In the data rows, zero lies at 4.5, halfway between 4 and 5.
Some points, each followed by its number:
[6 5 4 4 2 5 3 4 5 7 5 6 7 7 4 4 3 6 4 4 4 3 4 4 6 6 5 6 4 4 6 3 8 3 5 5 6 6 4 4 2 5 6] 0
[6 8 4 3 6 7 8 5 2 4 4 3 0 6 3 5 3 1 9 4 5 8 5 5 4 1 5 0 7 3 2 5 4 5 6 2 4 5 4 5 6 4 5] 1
[5 3 2 6 4 3 3 4 6 6 4 6 6 3 5 2 5 5 4 4 6 3 4 4 4 5 5 6 4 6 5 3 4 3 4 4 4 6 5 4 3 5 5] 2
[6 5 4 4 2 4 2 1 5 9 3 8 5 5 3 3 4 5 2 4 3 6 5 3 4 6 4 9 2 4 8 2 2 3 4 5 4 7 4 2 4 6 5] 3
[2 2 5 4 6 5 6 6 6 1 4 5 5 3 4 6 5 2 4 3 7 2 2 4 5 4 4 6 1 4 6 7 3 6 3 4 1 4 6 5 5 6 5] 4
[4 4 3 4 2 7 3 5 7 6 3 6 8 4 3 5 4 5 5 5 4 2 4 5 5 5 6 7 1 5 7 4 5 5 4 8 4 5 3 4 3 6 5] 5
[4 5 3 2 2 3 2 3 3 6 3 8 5 6 3 5 3 6 2 5 2 0 4 4 5 6 3 8 2 5 5 4 4 2 3 4 4 5 5 2 3 5 5] 6
[2 5 5 5 4 2 5 7 5 3 5 4 6 2 4 7 6 6 1 6 4 1 4 5 5 6 5 5 4 7 6 4 4 6 2 5 4 5 4 5 1 4 6] 7
[5 6 3 6 0 4 4 2 6 9 3 9 6 8 4 6 1 4 4 5 2 5 4 5 4 6 5 8 1 4 7 0 4 2 2 0 6 8 5 1 1 4 6] 8
[2 4 9 5 9 6 8 6 2 1 6 0 0 5 6 4 2 2 7 5 5 8 4 5 3 0 5 0 9 4 0 7 4 8 7 4 2 0 5 8 8 3 6] 9
[4 5 3 6 3 2 3 4 6 4 3 6 6 5 3 6 3 4 3 3 4 3 4 6 6 6 3 8 2 5 7 2 3 3 3 4 5 6 6 2 1 5 5] 10
[3 5 5 4 5 6 5 2 4 3 8 3 3 7 7 6 3 3 8 4 6 6 7 4 3 2 5 2 7 5 3 4 6 5 7 3 5 3 3 7 6 6 6] 11
[6 3 5 4 9 2 5 6 6 6 6 4 5 3 4 3 4 7 5 8 3 2 4 7 5 5 5 7 2 4 6 3 6 4 1 5 5 4 3 5 4 4 3] 12
[6 5 4 3 6 8 6 3 5 4 5 3 4 7 8 3 8 5 8 4 6 9 8 6 5 4 2 0 9 5 2 7 5 6 5 4 7 5 4 5 8 2 5] 13
New points follow, each followed by the numbers of its two nearest points above, looking only along the 4 directions in which the numbered points spread most, nearest first.
[4 4 2 3 2 2 3 5 6 5 7 6 7 3 6 5 6 8 3 5 4 2 3 0 5 8 4 8 3 5 6 3 4 4 5 3 5 5 6 7 3 5 2] 5 2
[0 3 4 3 6 4 9 6 5 0 4 2 1 3 6 4 6 4 4 4 6 5 3 3 5 1 4 4 8 3 4 4 3 6 6 6 4 3 3 4 7 5 4] 11 4
[6 4 3 4 3 4 3 4 6 7 5 4 8 5 2 5 5 6 5 6 5 2 5 4 5 5 7 9 1 5 7 2 3 2 5 4 4 5 3 3 2 6 4] 6 10
[5 4 3 3 1 5 5 4 6 9 3 7 7 6 4 6 4 4 5 0 7 5 5 4 5 3 4 8 4 5 7 5 5 3 5 1 5 6 4 2 3 5 4] 3 0
[3 7 0 1 6 6 6 4 2 4 4 3 3 5 5 5 2 3 7 5 5 8 8 4 4 2 4 1 8 2 0 4 4 5 6 5 5 3 4 3 8 5 6] 11 1
[3 4 6 4 5 1 1 5 5 6 6 6 7 3 4 2 5 4 5 7 2 2 4 6 5 8 3 7 1 4 5 3 4 5 3 6 4 5 6 4 1 3 5] 7 2
[4 5 6 5 7 5 9 4 2 3 5 3 1 6 5 3 4 2 6 5 5 6 5 4 7 4 5 0 7 5 3 3 4 4 5 6 4 2 5 5 7 5 6] 11 1
[5 4 4 5 3 1 1 7 5 8 3 7 7 1 4 5 9 7 1 5 2 1 3 5 6 9 4 8 0 6 7 4 3 6 1 3 4 6 4 2 4 3 4] 5 6
[7 5 6 1 2 3 3 4 4 5 6 5 5 6 5 5 5 7 4 5 3 2 6 3 1 6 4 2 0 5 7 5 6 4 6 4 5 5 4 3 4 6 4] 2 0
[4 4 5 4 4 5 5 4 6 4 4 5 6 8 4 6 6 5 8 5 5 5 5 3 5 5 3 6 3 4 3 4 5 6 6 5 5 3 4 5 4 5 6] 2 0
[7 4 2 4 3 6 0 3 6 9 4 9 8 6 5 6 2 6 2 4 2 4 6 5 4 8 5 7 0 2 5 2 3 2 3 3 5 7 5 1 1 4 4] 3 6
[5 4 3 6 3 4 3 5 6 6 4 7 8 4 2 5 5 6 3 8 9 1 2 6 4 5 4 7 3 6 6 4 5 3 4 8 3 8 5 5 1 3 4] 5 2
[8 5 3 5 3 5 5 3 6 7 3 7 8 6 4 6 3 4 3 4 4 5 6 3 4 6 5 8 3 4 5 3 7 2 5 2 6 6 6 2 1 5 5] 3 0
[3 4 7 5 4 3 5 7 4 4 5 5 5 2 5 3 8 6 1 6 4 3 3 6 5 5 6 7 2 4 7 6 3 8 3 6 3 3 4 6 5 4 4] 7 4
[5 5 5 6 3 4 1 7 4 6 7 7 6 3 2 4 6 8 0 6 3 0 3 6 4 8 4 8 2 6 8 2 4 5 1 5 2 5 4 4 4 4 4] 7 5
[5 1 4 5 6 6 8 5 5 2 7 4 6 2 2 7 7 9 3 5 6 3 3 4 7 3 5 6 7 7 7 6 2 6 6 5 6 1 6 6 6 6 3] 7 4
[4 6 5 4 2 5 1 5 6 8 5 8 6 3 4 5 1 4 2 2 2 4 3 5 5 7 5 7 0 3 6 1 5 4 3 7 3 6 4 2 1 6 5] 6 10
[4 3 3 6 3 2 4 4 7 5 2 6 7 3 2 6 5 8 0 4 4 1 0 5 6 7 3 8 0 6 7 3 2 4 3 8 5 5 5 5 2 0 4] 5 10
[5 5 3 1 3 5 3 4 2 6 4 5 6 5 4 4 3 5 6 9 3 4 5 4 5 5 4 6 3 4 4 3 4 2 5 3 4 6 5 3 3 4 4] 0 2
[3 5 6 4 4 3 3 4 3 7 8 6 4 5 4 2 1 1 4 4 4 3 5 6 5 5 4 4 4 4 2 4 7 4 3 3 4 5 6 4 4 4 3] 2 0
[2 5 3 6 3 1 3 7 7 3 6 6 7 2 4 6 4 6 2 4 2 1 4 5 6 7 5 6 3 6 6 6 5 6 1 5 4 6 4 2 3 5 4] 7 5
[4 2 4 5 6 4 5 7 4 4 6 2 5 3 3 5 6 8 3 8 4 4 3 7 5 6 5 6 4 6 6 5 4 5 4 6 3 4 3 5 5 4 2] 7 12
[4 3 9 5 6 5 2 6 6 4 6 5 6 3 2 0 6 6 3 3 4 1 4 5 4 5 6 6 5 5 5 4 5 6 5 5 5 3 5 6 5 4 3] 7 2
[4 2 2 5 4 5 5 6 4 3 1 3 6 3 5 5 5 7 2 4 5 4 2 6 5 4 4 6 5 5 5 5 4 4 5 8 2 4 5 4 4 6 3] 7 2
